In the data rows, 128 means zero.
Some points, one per row:
[ 44 152 119 116 181 121 142 147  91 129 170 140 170  91 107 165  84 162
 135 173 110 122 110  95]
[161 120  82  35 172 205 100 255 165 138 190 128  57 220 193 226 102 124
 128 202 168 105  83 136]
[215  94 128 119 100 158 131 157 142 138  96 133  91 155 170 164 132  92
 137  96 123 142 143 137]
[ 95 142 121 127 143 118 114 121  94 122 151 124 167 107 104 141  76 138
 141 143 119 135 145 136]
[ 90 136 158 201 123  78 160   9 109 114 108 125 180 102  73  24 147 160
 112  93 122 188 165 129]
[103 135 156 159 104 102 116 101 121 113 112 125 147 134 115  95 146 139
 107 111 113 136 141 138]
[118 123 192 179 115 100 143  66 115 127  86 105 174  84 120  74 137 143
 126 114  96 149 127 111]
[ 55 170  84 123 173 122 160 157  83 136 182 127 149  76 109 117  74 154
 137 179 139 113 106 137]
[  6 158 158 168 142 107 172  99  71 123 154 135 182  84 119  90 104 177
 136 200  85 117 127  95]
[233  77  95  65 123 181 118 218 173 135 119 142  52 198 192 239 131  86
 143 126 156 117 107 154]
[100 146 168 208 113  68 141  24  92 127  88 130 182  77  81  27 157 133
 125  80 102 151 166 113]
[  0 170 124 175 205  80 181  55  34 136 155 141 255  20  92  12  42 223
 140 216  99 131 136  98]
[152 138 130 139  97 118 131 131 149 135 116 144  99 143 109 135 162 111
 141  98 138 102 142 124]
[  0 191 119  82 223 131 160 140  57 135 199 149 210  52  88 147  44 209
 138 220 117 106 102  71]
[ 99 120 163 214  67  52 150   0  93 126  73 131 198  56  79  11 173 139
 103  45  72 179 189 111]
[121 137 117  68 167 162 139 151 139 138 155 105 106 127 122 177 125 126
 136 154 137 104 101 132]
[ 39 166 114 132 176 151 142 113  78 157 185 109 153  86 116  96  59 150
 160 202 133  86 122 101]
[138 138 162 218  95  80 150  20 100 127  71 128 193 111  97  52 145 113
 100  43 129 230 174 120]
[ 52 178  63  51 189 167 162 207 105 131 199 134 117 115  86 203  70 162
 159 233 160  84  89 129]
[ 50 143  81 103 162 128 148 130  77 141 172 123 161  63  98 138  59 178
 140 179 127 119 121 137]
[238  70 100  45  85 180  90 232 210 101 134 127  26 241 194 234 148  92
 108 125 163 136  81 201]
[255  70 139  95  74 153 105 173 199 122  72 122  59 201 190 181 176  74
 115  77 137 149 120 162]
[104 131  83  88 192 176 129 154 124 131 204 122  81 156 159 149  81 172
 127 202 178 118  96 136]
[186 101  98  84 140 174 110 168 163 136 111 113  83 169 170 147 126 100
 119 137 151 116 120 154]
[224  81 107 117  83 129  82 156 158 126  94 140  74 185 162 178 161 116
 126  73 148 116 152 156]
[ 62 146 134 143 141 115 127 113 124 133 141 138 164 112  98 121 115 170
 121 139 121 119 133 112]
Here are 12 more points, each followed by its number:
[ 85 139 130 127 165 138 151 111  72 135 158 103 149 112 130  96  88 150
 144 190 133 118 114 137] 0
[119 130 128 180 107 109 141 100  90 130 127 131 147  96  97 114 110 148
 141 107 119 137 154 132] 1
[103 126 114 137 136 152  92 154 128 132 136 127 120 160 152 144  85 161
 136 167 152  95 119 136] 2
[135 125 106 114 152 153 104 133 125 134 113 107 144 126 148 100 110 116
 122 143 138 127 126 130] 3
[229 106 122  87 113 149  78 163 187 121 126 118  63 190 148 197 159  89
  99  71 167 129 119 140] 4
[137 110 126 109 128 118 113 126 166 139  96 137 146 129 141 147 136 126
 131 138 132 132 117 110] 5
[170 101 161 138  84 105 109  83 161 105  69 119 126 155 123  99 180 103
 133  83 119 132 165 147] 6
[106 142 137 125 124 137 127 148 112 129 149 119 131 114 113 152 117 136
 138 139 140 118 106 134] 7
[ 18 153 140 140 160 116 178  99  48 121 133 118 199  89 112  89 103 153
 145 160  93 116 151  99] 8
[196 121  48   6 128 203 105 235 186 128 151 133  45 189 161 222 153  64
 123 151 167  89  98 152] 9
[185 103 153 121  99 130 102 145 165 123  75 127  97 203 165 149 173  88
 115  92 127 135 138 141] 10
[ 77 151 151 153 148 133 120 107  78 128 146  82 145 103 113 120 110 143
 121 124 118  96 137 102] 11
Which two of these numbered points are nearest to each point below, ignoring the 2 directions in which the first points spread most? Their numbers follow each, nearest first.
[255  95 118  73 113 172  65 175 217 133  90 129  54 215 145 214 170  81
 110  60 187 145 120 155] > 4 5
[ 90 141 136 130 156 133 123 143 116 136 121 124 144 134 142 127 128 148
 119 147 124 100 128 106] > 10 6
[  0 179 129 164 200 101 201  70   0 134 166 125 234  32  91  54  57 183
 144 201  87 121 151  76] > 8 0
[121 118 117 163 143 107 108  86 122 140  88 128 171 100 120  53 119 141
 137 127 132 124 154 131] > 3 2
[ 12 176 108 102 198 157 152 147  94 131 199 129 153  98 126 118  85 162
 120 194 122  95 104  93] > 10 8
[ 88 159 132 152 142 129 109 117  90 126 147  99 140 113 124 115 118 140
 127 125 114 104 132 106] > 11 7
[128 118 169 196 107  99 128  31 108 137  34 106 198 103 120  17 169 108
 110  71 109 168 177 132] > 3 0
[118 117  98  95 151 141 134 124 141 121 168 128 108 128 137 148 126 153
  85 130 131 139 124 117] > 4 9
[212 115 155 119  80 124 113 148 143 134  75 122 110 146 135 150 174  78
 119  50 132 148 149 149] > 7 1
[117 147  99 105 128 123 135 125 122 134 100 132 134 112 113 100 165 104
 117 102 119 110 152 129] > 9 6
[ 21 140 115 115 170 139 120 144 111 113 185 115 149 106 142 105  65 174
 115 209 113 114  89 112] > 2 10
[ 25 155 103  95 187 138 145 131  89 129 187 131 158 101 113 126  78 170
 155 223 127  76 116  98] > 6 10
[165 112 162 174  93 107 115  79 126 127  78 111 148 124 116  93 155  89
 109  55 119 159 149 137] > 7 4
[154 123  69  23 203 196  91 255 164 109 238 134  75 185 170 255  47 137
 134 191 160 105  57 135] > 4 7
[151 125 155 129 131 130 110 101 125 142 131  91  98 120 138 132 150 126
 122 101 115 112 121 118] > 11 4
[169 119 113  74 130 158 105 166 155 123 174 113  88 172 150 193 130 124
 120 116 136 104 116 127] > 4 7
[251  83 173 169  52 105 118  51 195 101  55 123  88 170 119  79 219  92
  85   7 146 206 171 167] > 4 7
[ 57 166 144 163 144 116 148  95  93 114 141 129 158 108 112  76 133 135
 113 121 108 141 138  98] > 10 7
[  9 141 142 132 155  99 143  62 102 144 140 118 196  49  92  91 104 189
 112 174  93 122 118  64] > 5 10
[235  92 168 113  90 123 114 151 181 124  92 125  71 178 138 199 187  83
 119  69 136 159 124 160] > 7 4
[176 100 122 135  91  88 101 131 123 137  90 140 105 152 145 144 153 127
 128  80 130 111 166 148] > 1 6
[100 147 126 140 144 146 133 108  94 125 149 110 140 114 125  99  99 123
 147 159 152 109 123 114] > 0 3
[119 135 147 112 152 149 140 125 113 135 169  91  87 112 139 147 112 139
 132 141 122  97 112 117] > 11 7
[ 63 154 159 168 149 103 136  80 100 123 115 130 180  79 109  72 116 141
 142 144 100 124 140  83] > 10 6
[178 102  89  54  91 170  79 175 189 123 114 129  54 186 162 215 156  97
 127 122 161 101 121 157] > 6 9
[116 138  64  51 163 185 147 205 142 153 174 129  84 145 144 211 106 142
 120 181 160 109 100 124] > 9 7
[208 110 146 113  78 133  84 145 218 108  96 134  77 196 124 157 192 123
 121  95 154 136 120 146] > 6 4
[  0 187 108 178 230 110 176  40   4 147 145 119 255  11  93   4  27 208
 133 234  99 108 140  81] > 3 0
[222 102 115  93  57 154  86 181 190 119  88 131  66 176 156 187 188  68
 126  69 153 124 115 156] > 7 9
[228 102 197 178  58 102 110  79 169 113  47 118 129 154 107  87 208  79
 114  24 112 176 155 148] > 7 6
[111 154 112 121 125 147 136 148 122 137 145 138  90 135 119 148 143 133
 145 148 147 101 112 128] > 7 1
[249  77  91  86  92 155  79 204 185 136 114 142  38 200 182 227 157  94
 126  87 162 103 127 165] > 1 7
[ 89 134 145 159 107 110 130  59  91 134  74 109 187  96 125  57 144 113
 123 100 105 146 150 128] > 3 8
[149  98 145 155  95  80 125  83 130 109  89 145 152 129 118  79 163 108
 138  65  91 143 163 124] > 6 10
[233  80 164 146  31 116  86 114 173 113  46 121 111 163 149 154 185  56
 139  40 118 143 142 154] > 7 6
[  0 173  58  68 231 160 159 187  44 133 248 131 176  46 109 189   0 204
 168 255 116  67  71  96] > 1 7
[149 124 172 145 126  99 105 105 127 110 119 130 165 133 102 124 129 126
 103  70 112 172 136 123] > 4 7
[199  93 174 183  25  97  92  65 144 111  33 115 134 129 128 104 176  68
 135  43 105 160 158 141] > 7 6
[189 106 140 175  77  97 131 118 127 129  77 159 121 122 139 108 173 112
 137  79 108 166 161 150] > 1 7
[132 146 139 155 104 127 125 118 135 129 111 140 112 140 108 127 162 115
 139 107 140 116 140 120] > 7 10
[152 132 112  86 140 171 118 172 154 146 184 101  79 148 158 156 104 121
 152 171 155  98  82 141] > 0 7
[  0 174 113 147 208 127 163  98  24 135 188 111 216  28  97  77  43 188
 141 186 102 112 120  86] > 3 0
[ 89 169  99 112 181 149 129 188 113 134 168 159 129 127 139 146  98 141
 154 186 141  84 113 103] > 10 7
[ 98 146 122 130 145 135 121 139 139 117 174 128 114 128 106 111  96 144
 142 160 141 119  96 133] > 7 6
[ 89 116 156 171  77  84 125  74  98 106  84 131 177  94 110  94 149 118
 127  87  89 150 168 117] > 8 7
[ 51 158 118 135 184 126 160  91  94 142 152 104 162  93  91 125 103 181
 110 152 140 135 119 106] > 4 7
